(in the rows, 128 means zero)
Turns, then the turns between two rows, first turn first; the first pair answered
turn miguf:
[186 103 126 138 141 148 127  96 129 118]  ->  [161  99  90 128 118 131 124 123 151 167]
[134 134 161 146 158 166 126 110 171  94]  ->  [106 133 113 132 128 146 123 136 199 152]
[113 104 137 121 112  85 122 138 127 117]  ->  [125 115 146 120 127  89 124 111 127  98]
[136 139 140 135 136 134 124 140  70  93]  ->  [133 170  85 110 135 115 128  96 120 128]
turn zem:
[119  86 178 157 150 156 107 165 109 135]  ->  [114  94 173 153 146 159 101 172 105 138]
[107 121 154 128 123 125 125 178 105 115]  ->  [110 113 151 130 119 113 130 177 107 123]
[114  77 141 153 168 131 128 145 136 106]  ->  [104  97 141 145 170 151 117 150 131  95]
turn Dori:
[168 141 134 106 138 117 127 118 136 109]  ->  [151 150 129 102 120 105 130 143 123 110]
[121 166 137  92 114 136 127 143 115  85]  ->  [103 135 133  98  99 124 141 170 156 117]
[120 139 118 130 131 139 127 124 157 134]  ->  [126 147 120 129 136 142 122 115 145 123]

Each pair is two turns apart.
[104 156 160 120 110 129 143 183  92  68]  ->  [134  82 171 147 152 156 152 130 193 106] -> Dori, Dori
[ 84 124 134 133 109 118 153 166 169 142]  ->  [104 154 127 123 132 117 158 107 190 124] -> miguf, miguf
[123 145 119 146  91 143 139 175  92 147]  ->  [163 115 159 165 139 169 152 115 129 117] -> Dori, miguf
[138  85 149 121 140 123 152 147 128 174]  ->  [155 118 171 118 164 147 143 119  99 122] -> zem, Dori
[160  72 173 161 141 172 104 138  91 126]  ->  [145  97 160 149 122 159  98 164  54 124] -> Dori, zem
[122 153  96 130 152 178  84  99 176 162]  ->  [124 111 138 155 152 200  74 152 130 150] -> miguf, Dori
[195  82 158 144 140 130 153  51 150 120]  ->  [126 193 148 106  99 153 124 135  65  65] -> zem, Dori
[144 110 149 130 109 101 154 132  96 105]  ->  [131 109 154 129 104 106 158 150 113 103] -> zem, Dori
[126 111 137 129 130 127 147 120 172 145]  ->  [113 111 146 131 128 144 140 142 167 139] -> zem, miguf
[101 172 121 125 120 146 133 132 115 104]  ->  [ 90 140 112 131 112 139 142 147 158 139] -> miguf, Dori
[ 99 152 136 115 111 137 129 126 141 129]  ->  [102 140 134 119 113 135 130 124 154 142] -> Dori, zem
[132 167  84 117 143 153  89 102 143 146]  ->  [107 161  76 112 119 134  97 140 150 162] -> Dori, Dori
[121 168  95 112 134 134 140 105 132 120]  ->  [113 147  89 117 118 106 155 124 141 141] -> Dori, zem
[173  89 137 147 166 148 108  60 162 148]  ->  [150  60 141 156 150 149 110 104 180 171] -> miguf, zem
[ 80 158 169 157 116 121 154 138 168  96]  ->  [ 74 157 160 155 109 118 154 148 174 107] -> miguf, miguf
[139  97 145 164 127 167  95 151 134 141]  ->  [144 147 121 143 139 177  84 107 145 133] -> miguf, zem
[130 138 105 111 120  97 133 112 102 135]  ->  [139 135 123 116 128 105 133 108  90 115] -> miguf, miguf
[120  70 136 135 113  99 153 170 156 150]  ->  [149  72 116 133 142 119 137 114 177 168] -> Dori, miguf
[126 149 113 103 102  84 170  73 192 137]  ->  [146  51 177 152 126 133 155 116 180 140] -> miguf, Dori
[105 163 123 126 145 188  90 143 134 120]  ->  [ 92 137  96 126 110 142 102 177 133 169] -> Dori, zem
[104 183 107 116 123  99 138 111 126 123]  ->  [ 98 124 161 146 119 112 145 171 108 109] -> Dori, miguf
[136 145 160 137 148 152 152 114 117  83]  ->  [102 120 149 138 115 128 169 166 149 119] -> Dori, Dori
[ 89 118 144 133  77  86 190 153 148  91]  ->  [105 125 165 136 127 158 167 107 188  64] -> Dori, zem
[151 120 111 123 141 113 103 151 151 122]  ->  [158 127 116 123 148 117 102 138 141 109] -> zem, Dori
[100 137 129 119 123 155 129 127 163 119]  ->  [107 136 142 124 130 159 130 122 155 107] -> miguf, miguf
[171  65 156 152 123  99 142 127 148 140]  ->  [166 130 152 132 113  91 127 137  63  98] -> Dori, Dori
[140 157 123 115 144 160 137 109 142 118]  ->  [133 128 115 123 139 165 130 130 157 153] -> miguf, Dori
[104 169 142 123 137 193  90 144  93 122]  ->  [132 166 144 128 145 170  95 112  64 111] -> zem, miguf
[174 112 125 139 179 153  93  93 119 147]  ->  [161  88 139 150 164 156  88 140  99 153] -> miguf, miguf
[145  81 177 165 101  58 196 127 103 137]  ->  [124 159 211 150 142 160 158 119 100  54] -> zem, zem
[109 168  91 108 124 122 124 104 170 139]  ->  [113  82 148 151 133 152 122 159 163 142] -> miguf, Dori
[139 158  95 116 129 133 113 107  99 135]  ->  [124 120  93 123 119 124 127 129 150 170] -> Dori, Dori
[116 112 120 127  99  87 162 162 154 145]  ->  [133 139 169 132 132 134 149 147 116  70] -> miguf, zem
[111 157 106 114 116 126  98 148  95 145]  ->  [138  98 108 134 124 103 119 119 136 177] -> zem, Dori
[161 143  99 118 156 150  93 102  78 132]  ->  [148 154 117 117 141 136 107 128  57 103] -> Dori, miguf
[176 127 137 127 149 129 139  67 124 102]  ->  [154  82 165 147 126 134 134 153  86 110] -> miguf, miguf
[119 167 147 108 115 124 136 147  88  83]  ->  [105 109 151 124 101 101 164 169 152 122] -> Dori, zem
[ 97 131 142 128 105  89 167 156 151 108]  ->  [114 127 159 134 124 100 171 130 157  88] -> miguf, Dori
[161 127 150 134 152 124 155 138 126  83]  ->  [135 107 133 135 124 116 152 190 127 121] -> miguf, miguf
[ 86 131 104 116  96 125 131 167 183 164]  ->  [113 110 189 144 122 152 139 175 126  83] -> miguf, Dori
[ 86 121 112 103 102 120 141 150 173 142]  ->  [110 101 174 127 124 144 145 152 135  86] -> miguf, Dori
[141 135 133 150 152 131 117  99 146 120]  ->  [127 111 123 153 133 120 123 127 160 150] -> miguf, zem
[148 112 131 128 148 145 141 108 171 141]  ->  [119 114 126 126 134 159 126 152 164 152] -> zem, miguf
[111 117  98 110  90 145 161 145 150 161]  ->  [139 122 112 116 130 182 148  97 162 142] -> Dori, zem
[113  83 155 146 116 144 135 176 151 139]  ->  [142 123 157 135 152 154 142  94 173 101] -> zem, miguf
[ 92 114 104 113 127 108 153 130 210 181]  ->  [130  78 203 154 165 156 142 146 125  95] -> miguf, Dori
[139 110  99 132 143 133 133 104 114 150]  ->  [125 123  94 126 125 120 134 131  96 149] -> Dori, Dori
[129 103 142 133  80  86 142 160 106 113]  ->  [127 127 102 116  78  74 144 126 142 138] -> miguf, miguf
[103 167 131 115 136 157 104 134 124 118]  ->  [ 99 131 131 124 136 156 114 139 170 145] -> Dori, Dori
[121 103 136 136 135 135 140 129 181 143]  ->  [133 146 145 126 156 162 122 105 141 102] -> zem, Dori
[110 140 109 122 125 136 117 130 145 149]  ->  [127 148 126 127 144 143 119 103 138 120] -> miguf, miguf
[163 104 107 156 112 103 146 107  98 122]  ->  [144 115  79 143 102 103 143 107 137 149] -> zem, miguf
[122 153  96 109 146 140  86 105 154 142]  ->  [103 158  90 104 125 127  90 135 145 146] -> Dori, Dori
[122 157 117 129 138 154 101 119 150 131]  ->  [117 124 116 140 116 135 107 160 134 157] -> miguf, zem
[131 110  94 115 145 134 124 116 147 131]  ->  [120 112  92 115 131 134 115 150 115 133] -> Dori, miguf
[ 66 134 128 121  97  94 143 171 178 146]  ->  [ 99  73 166 152 134 135 130 158 189 148] -> Dori, miguf
[144 101 155 141 142 155 119 127 118 125]  ->  [131 124 141 131 126 145 112 147  86 124] -> Dori, zem
[119 146 122 120  94  71 147 162  95 131]  ->  [140  93 159 144 136 106 163 117 182 125] -> Dori, zem
[136 106 137 126 156 167 109 121 152 134]  ->  [109 143 126 111 121 144 109 167 101 121] -> Dori, Dori
[155 107 122 127  77 127 181 157 136 123]  ->  [169 128 134 125  92 131 184 129 126  91] -> miguf, Dori
[114 169 147 110 155 116 174  99 148  55]  ->  [109 120 108 117 152 122 163 100 218 137] -> miguf, Dori
[135 123 141 161 145 135 134 128 116 111]  ->  [129 152 109 144 138 121 137 107 134 121] -> Dori, miguf
[171  71 137 139 155  97 102 127  64 131]  ->  [150  60 131 140 134  82 112 159  79 151] -> Dori, Dori
[112 141 141 121 117 144 150  88 119  96]  ->  [ 97 120 115 120  94 117 157 110 143 143] -> miguf, zem
[109  78 162 134 116 137 135 155 130 130]  ->  [118 104 166 129 139 177 112 129 121 108] -> Dori, zem
[114 135  93 117 121 119 121 109 158 165]  ->  [120  92 154 146 122 136 121 163 103 130] -> miguf, zem
[116 166 121 128 130 116 149 112 107 110]  ->  [111 150 135 138 125 120 147 138  91 107] -> miguf, miguf
[125  97 148 166 140 171  94 167 156 154]  ->  [123 120 111 151 141 159  95 131 190 176] -> miguf, miguf
[119 125 157 133 120 107 154 107 179 105]  ->  [ 97 133 119 121  94  96 140 136 173 146] -> Dori, miguf
[135 141 105 128 114  89 145 119 113 146]  ->  [150 129 108 134 129 102 143  95 131 147] -> Dori, Dori
[158 106 187 151 137 126 148 137  47  89]  ->  [156 174  99 106 143 105 153  38 144 135] -> miguf, zem
[150 117 130 130 180 144 107  69 144 142]  ->  [129  73 129 142 155 128 116 120 158 180] -> miguf, zem
[112 159 145 118 123 152 126 155 108  89]  ->  [116 126 116 122  96  99 138 169 102 142] -> zem, zem
[134 154 107 111 132 150  93 151 116 143]  ->  [138 112 104 123 121 119 114 155 143 171] -> Dori, zem
[ 99 189 123 110  88 118 125 112 119 149]  ->  [105 139 153 132  77 103 134 152  84 152] -> miguf, zem
[104 165 128 117 124 137 131 118 146 112]  ->  [103 147 109 119 105 105 137 129 140 142] -> zem, zem
[134  80 149 134 119  96 145 121 127 137]  ->  [133 121 169 127 131 121 139 115 102  90] -> zem, Dori
[139 126 135 112 161 178  97  93 120 104]  ->  [ 81 115 118 106 101 138 116 181 130 139] -> Dori, Dori
[107 124 110 127 106 125 113 164 134 163]  ->  [117 129 157 136 117 130 124 166  99 105] -> miguf, Dori
[ 85 183 133 117 131 185  87 128 171 112]  ->  [ 92 130  85 122  86 101 106 153 161 194] -> zem, zem
[127 129 113 118 120 106 163 118 152 131]  ->  [135 146 122 116 139 132 152  98 146 110] -> Dori, zem
[152 112 128 132 127  79 157  89 142 130]  ->  [152 151 140 125 138 104 145  81 116  91] -> Dori, zem
[110 109 162 138 110  98 159 159 112  95]  ->  [131 109 144 134 135 100 165  93 172 111] -> Dori, miguf
[124 146 136 152 123 106 159 131 131 116]  ->  [115 157 124 146 120 109 157 131 143 123] -> zem, miguf
[121 116 158 132 147 166 127 142 126  99]  ->  [119 157 117 107 144 147 131 100 154 112] -> Dori, miguf
[151 108 177 137 139  91 116  79 123 133]  ->  [136 146 176 123 126  91 109  99  82 109] -> Dori, zem
[130 102 120 136 139 127 122 142 134 142]  ->  [137 126 121 130 145 131 113 133 102 121] -> Dori, Dori
[185 129 134 136 132  90 141  78  78 118]  ->  [138 145  71 113  99  84 128 115 125 185] -> zem, miguf
[132 133 159 126 127  97 156 114 118  76]  ->  [110 111 151 131 103  91 154 164 113 106] -> miguf, miguf
[118 107 131 130 133 143 136 132 134 155]  ->  [128 126 129 127 146 159 125 117 116 141] -> Dori, zem
[118 109 137 134 121 106 137 154 106 133]  ->  [122 138 133 121 124  95 144 128 106 113] -> miguf, Dori
[106 168 137 115 132 123 164 146 187 119]  ->  [108 186 127 110 142 146 144 138 180 118] -> Dori, zem
[132 133 119 130 115 144 129 168  74 145]  ->  [172 134 130 133 141 127 150  95  88 120] -> zem, miguf
[107 165 115 117 131 164  85 113 151 144]  ->  [118 123 159 144 125 158  87 159  91 126] -> zem, miguf
[149 118 148 131 149 127 147  84 162 114]  ->  [ 98 137 108 112 118 141 122 150 168 159] -> zem, miguf
[ 93 134  98 127  79 120 111 174 119 159]  ->  [140  73 168 166 133 166 114 135 134 121] -> Dori, miguf
[134 165 154 104 129 122 146 128 129  59]  ->  [118 116 154 115 120 115 163 149 193 101] -> Dori, Dori
[ 85 157 125 131 134 123 152 170 139 135]  ->  [126 148 138 142 179 153 141 105 151 121] -> Dori, Dori
[120 147  96 122 132 130 117 154 157 167]  ->  [144 113 121 138 144 113 143 125 178 157] -> zem, zem
[142  96 131 143 110 103 140 142  53 147]  ->  [156  64 165 159 136 121 157 117 106 132] -> Dori, zem
[114 165 105 120 117  90 155 104 177 133]  ->  [ 96 114 136 145  98 104 142 189 135 144] -> Dori, miguf
[154 101 146 168 145 127 128 110 126 133]  ->  [139 151  96 141 129 106 123  96 127 152] -> Dori, miguf
[126 142 130 115 128 120 141 110 163  99]  ->  [110 159 110 106 116 124 125 132 150 113] -> zem, zem
[108 129 108 121 113 133 112 149 128 154]  ->  [123 134 136 128 124 146 107 147  93 121] -> miguf, zem
[137 104 215 127 152 122 121  92 156  74]  ->  [100 171 183  98 114 115  95 148  85  68] -> Dori, zem
[142 116 131 140 124  43 173 105 105  87]  ->  [138 122 157 144 142  74 175  98 131  57] -> Dori, zem
[157  87 127 164  89  90 147 142 108 157]  ->  [175 110 161 165 116 111 150 109  92  98] -> zem, Dori
[112 111 120 157 106 132 108 137 124 159]  ->  [142 109 136 163 130 137 112  96 118 136] -> zem, Dori
[110 148  95 120 124 114 137 125 165 163]  ->  [118  96 157 153 127 123 145 171 124 131] -> zem, miguf
[143 101 161 145 197 156 146  53 148 108]  ->  [ 82 180 100 107 165 194  89 123 101 136] -> zem, zem
[100 116 114 126 146 135 132 107 148 117]  ->  [102 107 132 133 150 141 129 116 134 103] -> miguf, miguf
[114 125 111 123 118  99 151 148 127 128]  ->  [131  92 134 140 137 118 147 141 138 124] -> Dori, miguf
[104 149 117 122 117 136 129 144 139 118]  ->  [112 156 120 121 126 140 131 129 138 108] -> miguf, miguf
[140 134 120 156 144 108 132 110  88 124]  ->  [138 126 110 154 141  95 140  99 115 140] -> miguf, zem
[131 108 145 126 149 132 139  97 160 114]  ->  [140 115 133 123 157 143 123  88 146 122] -> miguf, Dori
[145 119 102 132 147 152  81 135  70 165]  ->  [125 140  94 120 123 129  92 157  61 162] -> miguf, Dori
[106  95 129 131 126 142 130 151 190 148]  ->  [121  97 163 140 145 160 131 137 173 108] -> zem, miguf
[126 134 155 145 124 118  95 172  52  98]  ->  [139 100 152 154 115  82 115 166  59 119] -> zem, zem
[ 97 119 130 139 116 108 118 197 122 142]  ->  [127  93 152 154 161 152 116 145 175 135] -> Dori, zem
[102 118  92 125 108 133 121 131 195 182]  ->  [145 144 130 128 153 153 126  57 181 110] -> miguf, miguf
[120 134 148 131 137 129 143  86 190  98]  ->  [ 84 177 109 108 116 147 108 129 162 116] -> zem, zem
[118 181  97  98 109  71 136 102 119 115]  ->  [108 125 128 122  88  66 139 171  91 125] -> zem, miguf
[141  98 131 113 127 117 151 113 168 127]  ->  [143 148 128 100 139 146 124 103 124  95] -> Dori, zem
[133  93 130 131 125  93 150 117 152 136]  ->  [143 136 139 124 152 135 125  90 127  95] -> Dori, zem
[115 170 166 138 105 133 149 183 114  50]  ->  [104 100 144 153  95 124 156 200 195 129] -> zem, Dori
[136 145 124 116 100  71 160 142  70  91]  ->  [162  72 136 141 136  93 170  96 170 133] -> Dori, Dori
[146 133 102 117 161 136  96 125 143 170]  ->  [157 149 106 114 163 130  94 114 111 150] -> zem, Dori
[120 125  98  87 130  84 161  87 147  99]  ->  [107 142 101  81 125  92 159 102 137  84] -> zem, Dori
[131 165 103 119 151 149 120 105  80 116]  ->  [126 121  78 125 124 102 136 128 100 173] -> miguf, zem
[145 111 174 144 173 192 118 107 146  84]  ->  [ 99 150  99 114 122 182  76 178 100 151] -> zem, zem
[141 116  88 129 120 101 124 118 122 182]  ->  [152  75 133 151 127 105 139 134 118 161] -> zem, miguf
[120 174 102 101 127 149 101 127  95 127]  ->  [125 171 113 107 129 154 102 130  84 114] -> miguf, miguf
[159 115 166 155 137 128 125 121  97 121]  ->  [152 162 124 128 130 106 132  81 123 130] -> Dori, miguf
[154 158 122 147 141 168 121 117 123 138]  ->  [139 177 118 139 125 153 123 138 105 129] -> Dori, miguf
[149 147  97 116 165 170  92 110 146 129]  ->  [148 131  71 117 141 134  96 127 137 170] -> zem, zem
[102 166 129 114 109 154 114 136 101 115]  ->  [125 149 146 126 114 136 124 122  76 102] -> zem, miguf
[106 189 142 111 118 137 134 122 126  82]  ->  [ 93 157 103 113  84  92 143 149 142 146] -> miguf, zem
[ 74 122 117 130 119 145 110 149 168 154]  ->  [100 149 121 123 145 150 117  88 179 121] -> miguf, miguf
[ 79 116 151 132 118 161  99 152 154 149]  ->  [115 103 151 140 145 168  94 104 157 148] -> zem, Dori
[115 125 143 122 115  89 166 117 160 140]  ->  [126 157 153 120 146 134 141  86 152 105] -> Dori, zem
[141 142 146 122 128 113 145 109 116  89]  ->  [131 127 109 114 121 106 142 104 164 143] -> miguf, Dori
[122 119 168 152 150 166 120 152 111 131]  ->  [117 190 124 117 143 142 120 111 110 126] -> miguf, Dori
[120 128 170 133 132 121 147 147 110  71]  ->  [100 123 165 131 122 123 148 169 128  86] -> Dori, zem
[136 111 174 143 149 157 146 142 128  65]  ->  [ 96  94 131 136 110 138 141 203 146 133] -> miguf, miguf
[127 115 129 146 123 122 134 123 133 132]  ->  [130 131 129 144 124 123 130 122 112 120] -> Dori, Dori
[108 111 130 140 118 144 126 170 145 159]  ->  [124  95 149 150 130 139 143 150 158 144] -> zem, zem
[150 105 190 123 147 132 162 111 149  72]  ->  [153 150 121  94 151 124 145  59 174 113] -> miguf, Dori
[111 136 145 126 136 172 118 140 161 117]  ->  [107 153 141 121 127 167 116 150 139 106] -> Dori, Dori
[ 70 132 132 124 111 143 123 143 171 127]  ->  [105 115 134 135 141 153 119  95 185 130] -> zem, Dori
[132 141 109 123 136 198  79  71  78 142]  ->  [137 105  84 130 110 145  95  82  74 193] -> zem, zem
[131 132 157 132 155 162 131 100 183 107]  ->  [ 91 151 129 119 130 175 105 159 164 135] -> zem, miguf
[144 145  99 121 122 146  93 122 110 128]  ->  [129 115  96 127 113 138 103 141 146 154] -> Dori, Dori
[115 147 111 110 121 128 121 139  97 108]  ->  [121 139  98 109 114 108 127 131 101 127] -> miguf, zem
[115  94 128 141 132 179  77 170 108 165]  ->  [149 123 126 134 169 190  76  89 127 136] -> Dori, miguf
[121 130 140 139 167 190  91 140 129 118]  ->  [104 122 120 135 150 181  88 162 140 147] -> miguf, miguf
